(in the rows, 128 means zero)
Each path below is one point turned by a fixed rotation once a step. After each direction that follows a path, write how fast that rotation turns it, in degrees per step (0 if it stays still).
Each turn is a multiple of 5 degrees from 10 to 175, or 0.
Each row of a path follows its step; steps can be skipped.
path 1
step 1: [133 137 120 130 132 128 134 121 135 118 131 134 121 126 127 128 133 124
 127 115 135 134 121 126 130 118 128 125 124 133 123 131 141 124 125 126
 132 125 139 128 134 107 138 119 128 129 123 135 129 139 130]
step 4: [121 124 132 131 131 125 136 119 131 119 124 128 123 116 124 131 125 127
 131 123 132 138 123 131 134 138 123 129 123 140 138 124 124 125 118 120
 125 137 140 119 129 129 137 129 129 136 127 131 135 145 135]
step 5: [129 119 118 123 117 126 130 123 124 118 131 133 136 132 130 133 129 128
 131 126 134 133 131 134 130 126 120 130 130 124 125 141 128 133 117 117
 124 139 137 125 140 107 132 133 129 130 125 128 123 134 130]
step 6: [134 125 125 124 133 126 126 121 120 113 125 133 110 127 129 124 126 121
 142 128 130 130 123 127 127 130 130 126 129 130 125 127 140 121 119 127
 132 131 129 125 132 113 131 112 134 126 131 125 135 132 142]
step 9: [122 127 124 128 129 120 136 132 126 122 123 133 116 124 132 125 123 126
 124 140 125 127 118 132 129 133 127 122 132 133 136 139 120 125 115 124
 121 142 145 130 124 118 131 129 132 129 118 128 134 138 132]
step 10: [128 122 122 133 131 125 123 120 136 114 132 129 124 122 129 134 139 132
 133 124 131 128 124 133 127 126 116 131 133 125 132 131 132 126 128 129
 124 140 142 121 134 114 142 126 138 126 139 136 119 128 133]
step 11: [131 132 129 126 120 139 135 119 125 113 122 129 124 133 122 128 137 133
 143 140 124 122 118 134 126 126 125 129 129 125 128 133 131 127 109 122
 130 124 130 129 125 118 134 125 128 132 126 121 130 130 141]
step 12: [130 134 126 128 132 134 126 129 132 119 116 130 121 127 129 116 132 128
 131 133 133 128 137 125 140 116 121 122 126 134 129 130 122 130 124 129
 127 130 134 130 125 111 130 115 144 137 129 139 126 139 129]
step 13: [131 128 124 135 124 129 144 125 134 126 120 134 124 127 125 130 132 136
 126 129 126 126 126 125 133 134 124 135 126 138 130 132 129 122 128 119
 140 129 138 117 114 114 146 127 126 125 129 130 132 139 126]
step 14: [123 129 124 124 135 118 122 131 140 117 125 135 135 129 131 123 135 127
 129 135 129 114 131 132 133 132 123 127 130 124 132 129 127 126 109 115
 120 140 135 120 124 113 127 129 130 126 124 127 130 132 130]
step 15: [128 130 119 124 126 126 131 126 137 121 131 122 115 127 121 129 126 131
 138 134 125 129 120 131 133 133 114 115 128 143 123 126 130 126 116 128
 127 134 136 120 137 124 142 120 132 123 134 132 124 130 133]
Directions:
[132 124 126 127 127 129 128 125 130 129 128 128 126 130 126 127 131 127
 131 124 128 129 126 128 126 126 127 127 129 128 127 130 129 130 129 129
 125 126 125 131 127 126 127 125 127 130 127 128 128 127 130] : 70
[129 130 125 128 129 127 128 129 126 128 126 129 123 127 131 124 125 129
 127 128 128 130 126 127 126 131 126 124 127 128 128 129 126 129 130 131
 128 130 126 128 127 128 128 126 129 127 131 129 126 129 127] : 120
[130 127 127 122 129 129 131 126 127 125 128 126 132 127 129 126 128 127
 127 130 130 124 128 130 128 130 128 130 129 125 126 130 126 129 128 129
 127 127 126 126 128 127 127 129 125 127 130 128 129 129 128] : 125
[129 128 128 129 125 127 126 128 128 127 124 130 130 134 130 128 129 129
 129 128 127 129 128 128 126 131 127 131 127 127 128 130 131 130 128 126
 130 129 126 129 126 129 128 131 128 129 130 125 125 128 128] : 130
[129 130 130 126 132 126 131 127 128 128 129 130 128 127 129 126 127 127
 129 128 126 127 126 127 125 126 129 126 126 125 131 126 131 130 128 127
 132 130 126 127 128 126 129 130 127 132 125 126 128 127 129] : 140
[130 128 126 130 130 130 130 130 128 128 129 130 127 128 132 128 129 127
 127 125 127 126 129 126 129 130 129 128 131 131 130 130 127 128 130 126
 127 128 130 127 131 126 126 132 125 130 129 127 130 129 129] : 85
path 2
step 0: [136 131 127 134 138 127 130 124 125 139 137 140 129 119 133 130 130 122
 121 132 134 131 122 133 125 126 134 131 142 125 121 128 128 125 121 117
 130 126 116 121 129 126 124 134 122 137 131 134 135 144 124]
step 3: [119 127 123 128 133 128 123 121 134 142 139 128 129 126 129 118 126 129
 120 136 122 141 118 129 126 126 126 136 143 121 136 126 130 127 119 116
 124 118 132 128 129 132 130 128 121 128 126 123 128 131 118]
step 4: [134 128 125 122 137 127 120 135 129 128 143 126 127 128 130 121 133 126
 124 130 123 123 123 124 126 118 132 126 144 128 122 116 126 127 124 118
 136 124 136 119 133 125 122 124 118 124 131 113 132 138 128]
step 5: [126 133 118 123 128 127 135 130 131 132 144 128 138 138 131 127 145 118
 124 125 126 125 131 124 125 112 138 131 131 127 122 136 127 126 125 123
 132 118 128 132 125 124 129 124 133 121 134 123 141 129 127]
step 6: [127 138 120 132 131 117 132 117 137 135 132 122 128 133 120 124 142 129
 125 124 131 134 133 130 121 121 132 141 140 126 120 131 129 128 130 128
 111 116 130 125 131 132 122 127 123 132 130 129 129 130 132]
step 8: [121 125 135 133 126 133 131 132 124 136 128 138 130 127 131 128 131 121
 126 130 129 123 129 127 129 117 134 133 144 121 118 128 131 126 128 120
 133 121 114 122 124 130 117 134 122 121 134 129 142 141 129]
step 9: [141 140 120 128 126 126 133 127 119 139 131 136 128 116 119 120 133 122
 124 137 134 128 129 133 121 117 132 137 134 133 126 130 121 135 119 123
 122 120 121 129 127 128 128 129 126 118 126 132 136 137 123]
step 11: [115 127 129 127 125 128 128 128 131 139 137 132 134 133 127 130 126 138
 127 125 127 147 122 134 127 130 130 128 143 129 131 128 129 120 125 119
 133 114 117 134 124 132 135 128 121 118 127 124 133 135 124]
step 12: [134 124 122 128 138 125 135 129 127 130 146 131 132 125 127 113 128 133
 133 134 124 132 123 129 127 131 130 134 141 125 124 119 129 132 127 116
 135 118 127 126 135 129 124 134 119 127 124 126 127 145 124]
step 14: [123 139 125 124 125 131 137 115 130 140 140 124 129 137 128 131 135 132
 133 123 136 135 122 124 126 120 137 129 143 130 118 134 134 128 129 121
 121 120 127 129 134 125 125 125 126 132 138 126 135 121 132]
step 15: [123 131 128 127 144 121 132 115 136 135 128 130 127 128 124 118 132 139
 118 122 128 131 121 130 122 123 124 127 142 129 121 126 129 126 120 119
 116 122 135 131 131 130 131 137 134 126 136 125 133 136 124]
Directions:
[132 128 129 128 128 126 128 128 129 130 128 126 132 127 129 130 126 127
 131 127 129 127 129 127 124 128 135 125 127 129 127 128 127 128 127 127
 125 127 128 126 127 127 127 127 131 128 126 128 129 125 127] : 85
[129 130 125 128 127 128 128 127 125 128 129 128 127 127 130 132 128 126
 127 129 129 132 125 128 126 127 128 129 129 124 130 125 129 127 130 128
 126 125 126 128 127 130 127 132 127 129 128 129 126 124 129] : 130
[130 124 126 125 127 126 125 130 129 128 129 129 128 130 124 128 126 128
 127 131 128 131 128 126 129 130 129 129 127 128 132 127 128 130 128 125
 131 126 128 130 125 126 128 125 126 127 128 127 128 126 128] : 45
path 3
step 1: [117 137 136 140 135 130 125 132 132 121 124 131 129 139 132 129 132 122
 126 127 132 120 135 118 134 118 142 121 125 128 132 139 134 133 126 127
 122 128 144 127 135 132 117 130 129 120 131 130 126 124 123]
step 4: [128 142 131 132 136 132 125 122 127 120 128 129 131 126 137 124 126 121
 130 139 138 127 141 117 136 117 128 128 132 132 124 126 122 141 135 130
 124 132 124 135 132 133 112 127 134 129 136 131 119 133 132]
step 5: [124 128 129 135 121 133 132 115 133 129 123 130 134 124 120 115 125 126
 129 111 134 135 128 133 135 131 130 131 139 117 131 145 126 134 132 118
 129 129 127 127 128 136 130 131 136 126 122 139 124 134 125]
step 6: [125 116 115 122 117 129 131 124 124 137 115 121 130 135 124 124 141 139
 117 131 121 126 120 129 137 132 131 125 130 123 126 120 127 126 129 129
 138 128 126 131 126 120 132 132 123 141 127 139 132 127 130]
step 8: [132 134 134 127 126 135 130 120 135 134 128 125 129 121 138 133 126 120
 134 118 139 132 120 138 128 123 131 125 130 129 141 143 128 126 131 133
 120 121 140 123 123 132 122 127 136 120 126 134 115 126 124]
step 10: [122 122 124 133 136 120 137 138 115 124 121 132 132 131 136 128 124 124
 119 131 131 122 121 123 116 126 124 132 120 133 128 120 124 122 126 131
 140 128 117 117 135 130 132 131 117 133 133 124 125 139 128]
step 11: [133 145 130 122 120 134 136 129 118 130 138 129 124 120 145 123 120 119
 127 140 134 128 124 131 125 129 121 131 133 137 127 135 126 129 133 134
 122 122 127 117 126 127 125 127 128 119 134 133 124 121 120]
step 12: [128 142 134 133 131 128 135 125 134 139 130 125 128 143 113 127 127 122
 123 138 129 127 130 126 141 129 134 129 137 124 127 134 134 131 128 112
 120 129 125 132 114 132 126 120 134 122 129 125 124 131 124]
step 13: [116 118 120 136 135 123 124 131 123 126 126 126 131 143 115 117 130 123
 122 131 129 125 124 132 123 131 137 134 126 122 131 131 130 129 130 125
 134 138 126 127 142 125 130 136 119 126 129 135 130 145 128]
step 14: [127 126 124 119 123 130 127 126 123 128 139 139 121 122 131 122 122 133
 130 138 122 130 124 127 126 140 129 123 134 133 126 129 119 128 138 142
 136 127 126 116 130 118 131 140 120 127 136 139 122 121 137]
step 15: [135 134 137 124 131 139 129 127 147 140 125 129 125 130 122 131 125 122
 138 141 130 137 127 128 128 128 127 125 128 126 128 118 121 135 130 128
 127 124 127 130 113 125 124 119 135 126 126 129 112 128 136]
Directions:
[129 129 131 129 123 127 130 126 129 130 129 129 127 127 130 129 126 128
 130 128 123 127 131 127 125 126 128 129 131 127 133 130 128 130 128 128
 130 128 127 127 129 127 130 128 131 126 128 130 128 127 129] : 115
[131 131 130 129 127 127 133 127 128 127 128 130 129 127 129 129 128 129
 130 127 133 127 128 126 123 129 127 131 128 127 127 126 126 130 126 129
 128 126 128 130 129 131 127 125 126 132 128 127 127 128 129] : 55
[131 127 127 129 127 126 129 129 131 129 127 128 129 127 126 127 131 131
 130 127 129 130 123 128 129 127 129 126 130 128 129 127 126 131 131 133
 128 129 126 129 130 127 126 128 130 126 124 128 130 128 130] : 40
path 4
step 0: [128 122 138 118 121 124 132 134 112 124 130 120 113 131 145 137 124 130
 124 119 130 115 121 131 140 130 139 123 127 133 127 125 135 133 131 124
 117 130 132 124 129 132 122 124 132 114 138 131 133 123 135]
step 1: [124 120 132 115 125 143 121 120 112 124 128 120 112 124 127 135 129 126
 126 121 118 133 118 140 125 130 137 130 122 127 124 124 130 129 135 118
 121 132 136 120 127 125 126 130 131 116 118 140 134 134 128]
step 2: [125 131 132 115 121 131 132 126 114 118 132 126 115 138 120 129 128 127
 123 134 120 132 117 132 137 140 125 120 126 135 119 129 127 113 141 125
 116 128 124 135 127 128 118 122 138 129 130 140 136 133 126]
step 3: [131 129 128 119 126 133 133 131 128 130 126 128 112 140 126 127 133 122
 139 119 118 133 131 133 119 129 135 116 133 131 121 122 130 119 126 116
 113 132 130 128 135 143 113 124 141 128 123 137 125 126 129]
step 5: [130 133 121 123 138 123 134 134 121 115 140 136 124 120 123 133 127 130
 134 134 117 119 124 139 139 130 129 119 134 130 128 116 132 131 121 113
 117 139 136 121 135 128 114 128 128 124 128 136 120 131 127]
step 6: [132 129 128 114 126 121 142 131 127 116 132 114 120 127 125 122 130 138
 133 119 122 118 117 126 129 123 134 125 131 140 140 126 135 136 130 111
 116 134 137 131 130 128 129 125 127 121 131 133 134 135 122]
step 8: [137 127 119 110 125 125 119 132 110 124 130 121 121 139 124 129 121 132
 133 128 125 119 131 132 132 123 114 121 125 133 135 123 130 123 133 124
 119 130 129 137 125 129 115 118 136 115 128 125 141 125 128]
step 10: [133 110 116 118 130 140 137 125 119 116 132 132 128 134 117 125 123 125
 127 131 122 139 134 133 140 132 131 133 122 133 128 119 130 135 135 122
 121 135 134 133 124 132 125 117 135 125 118 137 136 135 127]
step 11: [139 131 125 121 123 122 133 130 129 116 129 134 124 131 116 127 139 120
 133 133 120 129 134 126 134 139 138 123 124 135 125 112 138 125 130 130
 120 136 130 132 128 129 111 113 128 126 132 132 125 142 120]
step 14: [133 129 117 121 122 124 130 132 112 123 142 120 122 133 132 134 113 130
 136 128 120 129 117 138 138 132 132 133 125 136 135 127 140 131 129 129
 117 136 125 122 131 131 117 129 121 119 141 122 131 131 127]
step 15: [127 121 132 121 121 137 130 125 121 110 133 115 119 130 138 121 125 128
 128 122 118 130 128 139 113 130 134 131 133 137 126 125 142 126 139 125
 124 135 126 124 127 138 126 123 124 115 127 123 133 142 126]
Directions:
[128 129 128 127 127 126 130 128 129 129 129 127 126 127 128 131 127 126
 125 129 130 126 127 128 130 127 132 127 128 128 127 128 127 127 129 130
 130 128 124 129 125 127 126 127 125 133 133 131 129 129 127] : 155
[129 125 130 128 129 129 129 130 130 126 127 127 129 127 128 126 128 129
 125 130 129 129 129 132 129 130 125 130 132 126 128 131 127 127 125 128
 128 127 125 127 128 127 126 129 126 127 124 131 132 130 129] : 130
[127 128 125 128 127 130 124 128 125 127 128 122 126 128 128 126 128 125
 128 129 130 130 125 130 128 128 128 129 130 128 129 129 128 125 127 129
 126 129 126 129 124 128 130 129 131 128 128 125 127 126 129] : 55
[128 132 129 128 123 127 129 127 130 125 125 129 126 129 125 125 131 128
 128 128 129 128 128 127 124 129 125 131 126 127 128 128 130 126 131 125
 129 129 127 128 128 129 127 128 129 131 128 129 130 128 127] : 80
[129 130 125 131 127 126 126 123 127 128 125 128 128 128 125 130 125 126
 126 131 125 128 128 131 130 130 127 127 125 127 130 128 128 127 126 129
 130 127 131 128 129 126 128 129 129 128 128 129 130 130 129] : 120
